In the data rows, the value 500 means zero.
Here are some points:
np.array([587, 672, 290, 681, 436, 834, 626, 609, 502, 573, 411, 508, 546, 374, 411, 508, 690, 686, 441, 326, 532, 474, 435, 571, 393, 357, 613, 252, 100, 602])
np.array([557, 447, 691, 467, 440, 262, 517, 242, 430, 451, 686, 611, 392, 496, 484, 318, 567, 477, 528, 442, 596, 382, 543, 660, 529, 490, 489, 549, 669, 433])
np.array([710, 737, 477, 589, 402, 497, 639, 333, 460, 088, 630, 370, 448, 575, 508, 173, 557, 620, 510, 570, 464, 440, 277, 535, 451, 390, 534, 420, 143, 348])
np.array([559, 598, 268, 463, 561, 505, 718, 301, 462, 273, 377, 459, 618, 535, 336, 358, 764, 709, 303, 620, 528, 201, 491, 345, 198, 327, 699, 342, 000, 589])
np.array([388, 556, 403, 651, 433, 426, 589, 434, 498, 474, 580, 529, 488, 440, 419, 675, 624, 676, 285, 495, 532, 437, 288, 436, 339, 567, 564, 443, 536, 545])
np.array([523, 327, 925, 406, 578, 487, 480, 219, 216, 604, 698, 469, 543, 515, 364, 521, 182, 113, 415, 528, 535, 899, 639, 433, 686, 598, 139, 551, 779, 310])
np.array([502, 758, 161, 605, 331, 662, 346, 554, 656, 613, 127, 331, 607, 196, 664, 575, 783, 963, 331, 484, 383, 491, 374, 319, 273, 350, 764, 453, 125, 788])
np.array([280, 760, 222, 266, 468, 686, 424, 526, 652, 469, 469, 493, 744, 309, 607, 644, 741, 966, 493, 330, 574, 242, 394, 395, 621, 199, 774, 346, 176, 565])
np.array([273, 651, 185, 635, 427, 634, 443, 480, 382, 281, 569, 170, 465, 374, 616, 539, 596, 947, 404, 591, 517, 388, 460, 474, 583, 184, 537, 156, 194, 531])
np.array([568, 464, 946, 451, 498, 560, 519, 627, 398, 532, 424, 397, 196, 409, 472, 409, 280, 140, 333, 408, 507, 362, 482, 542, 528, 630, 398, 606, 643, 484])
np.array([225, 779, 130, 409, 417, 435, 479, 435, 364, 412, 454, 524, 684, 397, 516, 514, 497, 582, 438, 373, 819, 352, 512, 136, 300, 375, 591, 568, 384, 599])
np.array([500, 591, 496, 717, 629, 476, 432, 620, 470, 571, 398, 461, 249, 492, 539, 502, 750, 504, 465, 610, 554, 431, 396, 470, 426, 647, 535, 514, 514, 509])
np.array([531, 555, 467, 493, 396, 535, 558, 578, 560, 502, 414, 659, 414, 467, 599, 487, 457, 418, 526, 505, 285, 516, 605, 435, 370, 433, 535, 586, 392, 501])
np.array([403, 297, 573, 793, 458, 470, 438, 604, 537, 744, 491, 418, 317, 441, 401, 323, 298, 360, 334, 555, 220, 577, 615, 710, 492, 621, 394, 537, 990, 486])
np.array([632, 536, 644, 559, 518, 538, 426, 554, 663, 544, 767, 484, 396, 412, 399, 437, 454, 326, 527, 348, 564, 446, 339, 470, 627, 607, 429, 452, 485, 559])
np.array([472, 606, 318, 559, 326, 589, 500, 455, 566, 420, 401, 365, 459, 453, 410, 600, 602, 825, 472, 298, 558, 503, 442, 144, 358, 249, 807, 457, 309, 470])
np.array([336, 271, 700, 286, 459, 258, 541, 357, 490, 592, 665, 602, 286, 299, 290, 275, 343, 122, 800, 342, 440, 602, 526, 516, 693, 517, 189, 662, 999, 227])
np.array([582, 654, 651, 581, 495, 643, 575, 492, 350, 616, 505, 467, 426, 350, 380, 589, 506, 472, 227, 545, 461, 391, 706, 536, 402, 422, 555, 474, 586, 368])
np.array([379, 232, 706, 311, 467, 333, 362, 313, 357, 551, 632, 846, 627, 659, 402, 588, 071, 052, 617, 574, 198, 693, 707, 621, 877, 800, 254, 972, 767, 319])
np.array([706, 615, 587, 659, 606, 472, 362, 496, 417, 452, 464, 476, 319, 516, 689, 735, 614, 515, 365, 593, 664, 336, 341, 496, 434, 466, 559, 565, 478, 337])
np.array([430, 354, 737, 730, 605, 526, 586, 564, 723, 636, 397, 388, 573, 602, 489, 514, 374, 403, 470, 493, 243, 731, 620, 517, 494, 532, 455, 462, 701, 603])
np.array([316, 632, 817, 358, 590, 652, 514, 435, 555, 688, 452, 563, 553, 289, 483, 386, 237, 125, 674, 177, 389, 701, 912, 596, 865, 670, 205, 651, 609, 381])
np.array([630, 927, 283, 578, 373, 721, 488, 520, 494, 240, 445, 253, 487, 342, 472, 635, 834, 899, 296, 484, 435, 365, 418, 302, 578, 235, 506, 354, 339, 319])
np.array([728, 842, 465, 303, 682, 529, 633, 614, 423, 323, 404, 500, 586, 528, 520, 644, 630, 791, 539, 516, 706, 432, 434, 349, 611, 221, 680, 486, 397, 610])
np.array([481, 660, 483, 431, 468, 797, 446, 584, 313, 493, 353, 386, 795, 580, 487, 459, 663, 425, 363, 309, 666, 765, 449, 376, 434, 646, 576, 668, 433, 863])
np.array([440, 590, 276, 607, 661, 416, 357, 595, 572, 291, 224, 496, 212, 266, 524, 533, 701, 724, 528, 772, 649, 456, 485, 379, 379, 530, 749, 407, 358, 443])
np.array([463, 710, 656, 304, 528, 591, 750, 719, 508, 354, 586, 427, 522, 504, 566, 553, 677, 559, 406, 337, 459, 690, 523, 358, 390, 489, 541, 625, 515, 419])
np.array([198, 737, 723, 392, 449, 491, 441, 536, 431, 584, 502, 626, 258, 512, 542, 584, 161, 174, 650, 479, 396, 692, 696, 642, 903, 696, 501, 521, 554, 039])
np.array([345, 440, 529, 488, 452, 356, 540, 617, 360, 433, 499, 460, 537, 524, 563, 532, 194, 400, 290, 614, 512, 593, 496, 568, 709, 568, 290, 847, 789, 467])
np.array([347, 626, 170, 651, 372, 670, 603, 567, 502, 438, 368, 250, 634, 516, 291, 686, 857, 990, 493, 479, 713, 410, 400, 192, 436, 185, 783, 310, 047, 696])
np.array([404, 776, 319, 338, 326, 872, 412, 467, 576, 458, 437, 501, 887, 717, 615, 676, 732, 863, 543, 313, 545, 344, 467, 322, 449, 372, 580, 417, 267, 854])
Here are 10 more points, each followed by its number:
np.array([484, 581, 449, 559, 580, 520, 700, 420, 413, 412, 347, 270, 414, 439, 552, 572, 599, 525, 435, 470, 501, 418, 306, 387, 391, 444, 493, 653, 375, 568]) 0
np.array([924, 501, 649, 680, 439, 633, 631, 432, 372, 663, 634, 357, 122, 576, 295, 127, 634, 448, 283, 643, 481, 343, 577, 589, 103, 627, 569, 438, 627, 526]) 1
np.array([386, 734, 319, 476, 378, 495, 540, 574, 601, 310, 529, 553, 398, 746, 644, 501, 563, 562, 607, 434, 435, 451, 344, 500, 591, 508, 388, 418, 188, 481]) 2
np.array([670, 552, 313, 507, 562, 301, 566, 628, 473, 350, 301, 460, 187, 496, 391, 383, 620, 787, 486, 646, 656, 255, 508, 428, 504, 440, 785, 265, 248, 685]) 3
np.array([449, 485, 196, 411, 390, 388, 505, 483, 543, 403, 507, 374, 563, 644, 487, 558, 752, 998, 388, 489, 488, 374, 347, 206, 617, 405, 696, 224, 109, 751]) 4
np.array([517, 244, 539, 670, 536, 276, 455, 377, 396, 400, 429, 555, 661, 571, 493, 289, 327, 449, 647, 507, 522, 540, 519, 451, 421, 597, 417, 548, 719, 653]) 5
np.array([875, 429, 428, 690, 350, 488, 499, 630, 597, 586, 482, 488, 562, 395, 268, 476, 572, 784, 512, 504, 459, 493, 400, 608, 342, 437, 495, 420, 377, 559]) 6
np.array([635, 346, 642, 736, 640, 295, 657, 464, 554, 533, 471, 350, 548, 404, 450, 438, 760, 259, 420, 555, 554, 577, 587, 347, 325, 536, 429, 501, 618, 574]) 7
np.array([736, 703, 085, 999, 623, 242, 544, 819, 422, 229, 459, 167, 370, 298, 755, 484, 902, 999, 140, 797, 903, 160, 305, 259, 400, 014, 651, 058, 000, 740]) 8
np.array([537, 812, 063, 463, 427, 677, 477, 434, 652, 318, 318, 535, 546, 567, 693, 638, 884, 999, 511, 425, 555, 272, 260, 316, 243, 252, 871, 169, 000, 389]) 9
Which of these numbered points is nearest to each point below, looking only along the 3 directions in which the first points spread most? Its number follows each.
np.array([839, 856, 124, 896, 378, 730, 754, 491, 411, 297, 486, 240, 267, 507, 317, 555, 999, 964, 190, 395, 617, 041, 200, 388, 071, 159, 999, 326, 099, 605]) > 8
np.array([639, 719, 016, 569, 522, 684, 449, 625, 547, 187, 303, 347, 693, 368, 525, 669, 978, 999, 388, 425, 754, 354, 267, 055, 462, 109, 950, 338, 000, 723]) > 9
np.array([551, 370, 463, 773, 386, 482, 380, 652, 431, 625, 566, 475, 221, 233, 647, 308, 575, 442, 346, 656, 375, 564, 363, 614, 372, 512, 609, 565, 398, 379]) > 1
np.array([731, 660, 243, 650, 376, 827, 620, 965, 632, 622, 536, 418, 466, 254, 414, 668, 469, 403, 263, 485, 567, 442, 423, 587, 763, 502, 655, 622, 412, 544]) > 6
np.array([410, 578, 755, 730, 607, 622, 405, 483, 473, 670, 308, 452, 449, 408, 563, 510, 635, 656, 312, 418, 364, 469, 337, 590, 560, 586, 490, 523, 628, 394]) > 7
np.array([818, 641, 194, 930, 415, 539, 778, 476, 647, 232, 622, 417, 224, 501, 602, 437, 798, 875, 263, 629, 646, 384, 234, 539, 277, 226, 635, 207, 000, 295]) > 8
np.array([717, 789, 059, 832, 694, 726, 737, 456, 446, 227, 195, 227, 607, 252, 376, 571, 957, 999, 488, 659, 659, 173, 311, 267, 058, 278, 914, 481, 000, 720]) > 8
np.array([542, 616, 372, 750, 499, 643, 589, 602, 789, 312, 469, 353, 374, 497, 521, 600, 713, 664, 405, 421, 300, 543, 361, 319, 593, 458, 508, 287, 436, 525]) > 6
np.array([426, 486, 618, 441, 675, 441, 704, 547, 572, 587, 612, 582, 715, 495, 407, 649, 509, 222, 343, 318, 603, 577, 612, 688, 425, 460, 501, 707, 829, 300]) > 5
np.array([378, 337, 667, 173, 435, 327, 138, 415, 665, 675, 600, 661, 372, 643, 677, 470, 000, 325, 926, 428, 431, 691, 711, 573, 851, 606, 243, 585, 712, 530]) > 5
np.array([594, 339, 568, 469, 469, 681, 427, 836, 735, 512, 423, 408, 655, 535, 559, 314, 636, 706, 519, 383, 461, 438, 514, 481, 297, 470, 656, 320, 380, 785]) > 6
np.array([414, 456, 443, 708, 654, 424, 510, 543, 177, 474, 530, 308, 456, 414, 265, 516, 535, 497, 365, 236, 490, 739, 293, 415, 355, 525, 363, 585, 605, 567]) > 7
np.array([390, 700, 405, 386, 469, 438, 369, 370, 544, 335, 627, 550, 693, 574, 487, 447, 396, 577, 531, 623, 523, 624, 478, 257, 645, 465, 384, 365, 355, 430]) > 2
np.array([605, 716, 399, 727, 352, 493, 603, 515, 450, 444, 663, 313, 128, 536, 267, 359, 839, 697, 365, 544, 611, 321, 552, 613, 282, 324, 590, 397, 227, 411]) > 3
np.array([459, 354, 592, 607, 532, 522, 471, 534, 290, 577, 490, 559, 392, 459, 323, 515, 431, 452, 305, 657, 512, 626, 535, 518, 452, 466, 524, 582, 691, 406]) > 7
np.array([492, 539, 000, 999, 377, 161, 536, 630, 361, 502, 604, 397, 304, 554, 631, 623, 675, 866, 286, 730, 667, 392, 170, 697, 529, 435, 702, 211, 099, 589]) > 3
np.array([546, 594, 334, 512, 400, 866, 246, 488, 582, 600, 266, 403, 627, 308, 567, 557, 758, 762, 590, 376, 463, 602, 338, 255, 374, 163, 667, 308, 164, 537]) > 4
np.array([475, 078, 582, 347, 393, 429, 483, 388, 581, 401, 478, 922, 566, 440, 544, 295, 267, 463, 589, 549, 420, 518, 596, 568, 743, 563, 374, 778, 531, 360]) > 5
np.array([651, 368, 965, 245, 487, 609, 666, 499, 605, 592, 637, 700, 594, 586, 355, 494, 260, 138, 412, 381, 313, 649, 775, 668, 990, 569, 053, 563, 768, 419]) > 5
np.array([398, 523, 736, 249, 537, 528, 428, 543, 446, 559, 426, 742, 221, 749, 368, 399, 259, 207, 723, 539, 519, 553, 870, 523, 703, 654, 406, 555, 605, 249]) > 5
np.array([183, 221, 756, 387, 353, 369, 379, 276, 544, 589, 763, 740, 665, 619, 451, 239, 070, 194, 742, 569, 346, 818, 619, 684, 999, 720, 369, 658, 703, 299]) > 5
np.array([227, 822, 251, 489, 375, 560, 257, 540, 551, 252, 460, 581, 685, 555, 500, 685, 683, 999, 700, 435, 586, 521, 490, 504, 276, 222, 829, 504, 121, 648]) > 4
np.array([662, 675, 202, 674, 564, 405, 490, 638, 327, 417, 589, 262, 437, 413, 462, 576, 611, 797, 592, 641, 811, 303, 419, 487, 369, 158, 485, 316, 211, 489]) > 3
np.array([628, 443, 207, 761, 537, 430, 792, 571, 516, 380, 404, 566, 625, 605, 803, 441, 605, 839, 477, 854, 439, 263, 353, 492, 330, 297, 729, 300, 319, 660]) > 3
np.array([558, 603, 390, 646, 652, 565, 619, 478, 463, 373, 535, 607, 271, 593, 442, 549, 676, 661, 337, 676, 475, 424, 397, 621, 331, 498, 644, 427, 266, 482]) > 3
np.array([417, 333, 722, 347, 511, 457, 517, 439, 594, 484, 348, 533, 430, 527, 502, 531, 470, 367, 601, 645, 398, 465, 604, 611, 471, 494, 414, 634, 730, 415]) > 5
np.array([721, 799, 165, 520, 582, 193, 646, 459, 427, 282, 518, 398, 480, 543, 375, 348, 903, 819, 487, 828, 714, 302, 203, 410, 120, 286, 601, 318, 000, 604]) > 3
np.array([331, 375, 541, 501, 313, 389, 517, 596, 572, 564, 621, 455, 444, 600, 398, 393, 364, 310, 458, 543, 532, 509, 571, 599, 571, 488, 434, 580, 657, 612]) > 5
np.array([329, 442, 236, 297, 506, 479, 486, 582, 549, 380, 510, 693, 409, 717, 602, 602, 361, 588, 795, 691, 673, 519, 908, 435, 530, 419, 458, 264, 351, 581]) > 2
np.array([559, 129, 727, 311, 523, 582, 450, 432, 748, 546, 450, 509, 796, 642, 371, 546, 293, 171, 651, 313, 535, 571, 705, 399, 610, 549, 244, 826, 816, 427]) > 5
